128 stands for zero in the data rows.
Here are some points:
[106 177 109 173 151 128 127 140  99  89 115 112 141 124 150 126 102 107]
[ 16  67  70 138 163 206 117 183  58 167  93 176 126 164 236  69 176  33]
[177 192 157 170  99  97 140 102 125 107  87  97 147 118  54 164  93 137]
[146 134 145 153 130 138 144 117 152 133 109 139 110 127 115 122 125 128]
[127 155 148 213 101 154 191 157 107 120  83 143 118 145  68 114 122  75]
[144 114 162 132  80 133 143 131 102 197  81 123 140 142  91 148 164  98]
[125  61 160 105  98 175 105 158  99 174  60 127 156 150 182 118 189  59]
[115  78 113  92 134 132 104 158 136  92 164 143 139 125 130 126 135 128]
[100 133 102 101 153 121 111  81 114 140 123 133 122 117 124 138 109 138]
[164 173 126  75 132  61 109  88 130 113 189  96 147 115 119 173 107 210]
[120 127 100 130 120 134 141 160 103 166 161 101 125 145 162 102 136 129]
[137 121  72  87 145 113  84 117 112 112 177  79 131 123 144 127  89 166]
[176 126 131 124 140 119 123 140 171 102 171 113 117 123 152 116 121 172]
[136 191 145 138 148  90 155  80 176 130 164 145 108 113 115 143 111 191]
[138 158 118 118 126  96 126  96 132 126 150 111 130 116  85 153 101 163]
[101  97 132 128 118 143 133 136 116 154  84 147 130 131 114 130 153  89]
[111 137 120 138 125 138 140 104 107 174 104 135 118 143 127 120 128 114]
[117 118 144 123 141 127 146  99 177 137 132 164  98 118 108 128 126 150]
[101  68 136 125  92 180 125 170  68 208  56 122 140 158 164 110 185  53]
[123 114 125 109 117 125 117 130 127 146 124 129 129 123 113 134 138 132]
[175  97 182 127 115 142 126  87 157 135  70 143 124 129 111 135 135 116]
[113  98 136 147  94 151 144 140  87 159  71 133 129 134  73 132 139  76]
[ 69 121 165 200 152 195 171 147 129 143  44 216  99 150 197  82 174  45]
[ 83 127 120 144 113 148 136 161  70 150  96 129 146 140 138 123 146  75]
[120 156 134 171 119 129 175 117 136 135 126 152 107 131  79 116 112 120]
[127 116 153 141  87 146 150 143  87 202  77 125 138 154 132 127 171  86]
[125 114 134  85 132 115 129 136 134 163 184 133 126 137 192 125 153 165]
[138 124 132 143 118 135 126 162 114  90 125 122 143 123 110 129 125 109]
[159 166 137 143 127 112 128  98 115 123 106 101 125 125 121 143  99 141]
[ 70  56 105 101 147 170 118 140 135 168 130 174 105 134 166  90 165 109]
[125 143 146 119 124 108 149 104 137 135 144 159 122 123  96 139 129 146]
Then 16 other points, each followed by its number:
[ 58 115 158 210 147 195 166 167 134 145  28 201 108 136 179  92 182  33] 0
[137 101 136 128 112 152 128 117 109 189  80 115 122 143 142 121 151 102] 1
[168 157 130 122 160  99 118 131 192  73 197 121 118 115 167 125 111 197] 2
[145 170 108 163 160 123 136 101 160  85 146 108 106 121 129 111  79 157] 3
[152 161 150 133 126 103 155 129 147  99 167 133 126 125 114 127 115 151] 4
[179 236 116 147 187  63 129  34 211  73 174  97  91  91 119 142  39 242] 5
[104 125 140 137 146 131 152 112 172 144 125 161 101 119 122 122 139 133] 6
[ 83  91 144 114 148 164 120 146 122 160 102 180 121 144 227 103 185  92] 7
[120 141 154 132 116 109 149 105 134 129 110 160 125 119  78 150 141 124] 8
[145 142 135 112 120 105 129  99 136 120 147 125 130 118  83 147 109 157] 9
[153  84 123 143 107 160 110 172 135 127  96  89 133 130 121 116 138  93] 10
[172 126 105 143 138 135 110 156 155  83 150  81 121 120 133 107  95 144] 11
[ 66  47 112 111 140 182 119 146 132 164 103 181 101 141 163  92 160  90] 12
[172 212 140 153 135  85 137 119 135  83 162  96 142 117 131 151  92 175] 13
[165 152 137 130 150 104 123  96 187  73 154 129 115 106 115 135  96 174] 14
[  9  81  72 143 165 198 116 170  57 169  83 174 118 156 229  79 169  36] 15
Which of these numbered points is nearest to each point below, looking only along the 8 directions in which the first points spread most? Its number follows each.
[142 164 125 122 126  97 127  92 130 119 134 119 135 118  93 152 103 153] > 9
[ 70  81  72 129 148 176  95 129  84 132  81 130 126 131 138 102 118  69] > 12
[127  94 127  99 120 135 137 142 167 144 186 148 121 134 119 107 151 135] > 6
[ 48 126 155 190 157 188 162 150 115 129  53 220 110 141 178  91 166  50] > 0
[  3 103 114 216 139 222 171 142  64 182   0 210  99 155 145  76 157   0] > 0
[180 247 116 163 192  73 134  26 226  64 182  92  91  99 122 141  28 245] > 5
[155 163 144 140 159 107 127  89 188  81 129 135 113 108 109 136  91 172] > 14
[144 159 117 161 135 128 133 114 126 117 117 100 124 130 135 119 103 131] > 3
[164 125  93 121 135 129  80 121  94  84 114  62 148 126 127 137  88 128] > 11
[195 238 120 145 191  61 135  17 199  65 184 105  90 106 135 141  39 249] > 5
[134 178 124 132 186  92 144 134 209  42 231 157 102 105 178 121 102 206] > 2
[ 85  85 148 109 151 160 114 155 123 134 116 177 134 135 210 117 182  99] > 7
[131 160 112  66 136  76  95  91  95 129 166 105 158 124 141 170 119 181] > 9
[109 108 126 131 137 142 137 105 137 136 108 150 111 127 120 118 127 113] > 6
[134 156 145 152 122 117 155 164 147  98 167 145 127 127 120 123 132 143] > 4
[ 92  79 132 129 118 167 129 161  90 148  84 162 133 149 133 111 160  66] > 12
[159 229 146 145 164  67 149  81 182  57 191 134 126  99 117 154  82 206] > 13
[161 133  97 126 143 127  85 118 110  84 111  56 149 123 141 139  86 132] > 11
[160 135 122  84 138  94 116 122 163 121 213 108 123 121 164 124 123 195] > 2
[119  74 151 112 111 162  99 140 103 172  49 132 149 140 163 129 179  73] > 1
[148 226 126 149 174  76 139  75 172  73 172 120 118 106 139 147  71 213] > 5
[118  94 103 125  94 152 103 182  59 112 114  92 175 145 108 127 135  66] > 10
[118 161 154 216 101 152 192 156 107 121  77 154 120 137  57 117 120  66] > 8
[168 147 132 146 128 123 114  92 139 132  85  97 127 126 104 142 103 138] > 9
[126  85  81 105 115 138  79 156  65  95 125  85 157 131 112 130 109  96] > 10
[134 140 108 119 144 115 112  90 123 101 130 107 132 114 110 142  94 138] > 9
[163 194 129  81 124  52 111  86 124 125 192  89 147 114 117 180 104 217] > 13
[161 175 127 150 167 108 149  80 190  95 169 129  83 118 137 110  82 192] > 3
[117  57 144 108  59 160 136 138  81 227  59 121 135 151  62 130 164  61] > 1
[147 147 152 148 120 118 149 142 148 119 150 125 125 134 139 125 135 144] > 4
[164 142 126 107 142  98 117 138 175  98 192 105 124 121 146 127 115 187] > 2
[244 139 129  83 130  70 103 133 209  86 246  52 122 111 146 142 105 252] > 2
